In the rows, 128 means zero.
Each path below is one point turned by a fixed rotation once a step. After each direction that follows a path, write how fast that rotation turns it, in degrees a step (0 if it stays still).
Each turn is a multiple of 5 degrees from 10 to 175, or 0.
Each row of a path follows its step; steps can be skipped.
Rotation 1:
step 2: [113 115 121 123 128 128 134 138 124 133 125 124 134 122 129 128 137 134
 133 131 132 127 127 119 122 134 132 123 136 130 117 141 128 120 135 121
 128 126 125 125 126 134 121 136 145 126 133 127 126 130 126 125 129 126
 134 126 127 119 117 124 137 128 135 126 139 122]
step 4: [120 134 131 129 127 129 141 115 131 129 134 130 138 131 122 123 127 132
 133 138 128 126 122 125 118 133 120 115 145 127 132 135 128 139 123 128
 134 131 121 135 130 133 126 132 129 133 132 141 121 128 128 131 130 130
 130 119 126 119 126 131 127 126 126 141 136 133]
step 9: [118 111 128 126 130 120 133 135 122 126 131 122 131 133 129 129 123 127
 132 129 127 120 135 119 126 127 137 118 130 137 116 123 123 115 132 122
 141 123 130 126 129 131 137 140 124 132 138 137 131 126 133 127 129 127
 135 126 127 123 118 125 127 120 134 130 127 131]
step 21: [125 138 131 125 118 133 135 137 126 132 126 136 128 135 132 129 120 123
 122 124 130 137 122 124 117 129 127 133 130 130 122 126 124 134 116 133
 120 135 122 131 129 130 142 134 135 132 131 137 127 134 132 140 123 125
 144 124 132 122 133 115 130 134 133 131 136 126]
step 22: [115 130 130 129 128 118 133 116 130 122 131 133 136 122 132 122 136 140
 132 127 127 134 121 131 123 127 126 137 128 129 129 122 135 144 134 128
 133 128 126 135 135 130 130 120 129 124 138 139 123 134 130 129 129 129
 133 121 129 117 119 127 116 126 116 137 126 125]
step 23: [118 127 132 118 132 123 128 134 129 120 130 129 135 143 130 144 135 122
 123 129 124 126 125 125 126 131 123 136 120 126 134 132 131 118 123 127
 139 129 131 132 133 139 129 143 122 131 130 131 115 128 124 137 127 127
 125 116 131 121 126 116 130 132 125 125 124 131]
step 24: [123 130 131 129 124 128 127 142 129 135 134 127 137 119 131 126 132 138
 137 120 132 132 130 127 125 128 129 134 117 137 111 127 117 126 123 123
 131 128 124 133 128 136 128 129 137 129 123 128 123 137 128 125 122 144
 138 128 130 117 121 121 125 131 134 134 127 134]
Directions:
[129 128 128 126 130 129 128 131 126 127 128 129 128 129 128 131 127 129
 127 128 125 126 126 127 127 125 128 130 126 126 128 127 129 127 125 132
 125 131 128 129 126 127 127 129 126 129 126 130 132 128 127 129 126 128
 129 127 129 128 131 127 128 127 128 128 126 126] | 160
[128 126 128 127 128 129 126 130 126 127 128 130 130 126 127 130 129 130
 129 130 132 129 126 126 126 131 128 130 126 128 126 127 127 132 130 129
 125 127 127 127 129 127 128 127 132 126 127 127 128 129 126 128 129 125
 128 130 126 129 127 129 125 128 127 128 128 127] | 130
[129 129 126 129 128 129 129 129 130 127 129 125 124 127 128 128 128 128
 128 126 130 128 128 129 128 129 127 130 125 128 126 125 127 129 131 131
 129 130 128 131 129 128 129 130 128 125 127 129 126 129 130 126 127 131
 129 129 129 129 128 129 130 126 129 129 131 124] | 135
[131 126 127 130 130 131 127 126 130 124 128 127 128 127 128 129 128 129
 127 130 126 128 130 130 126 126 127 127 129 128 125 128 130 131 128 127
 130 130 127 128 127 127 128 126 130 127 128 129 128 129 127 127 128 130
 125 126 129 125 128 127 129 125 128 129 124 130] | 155
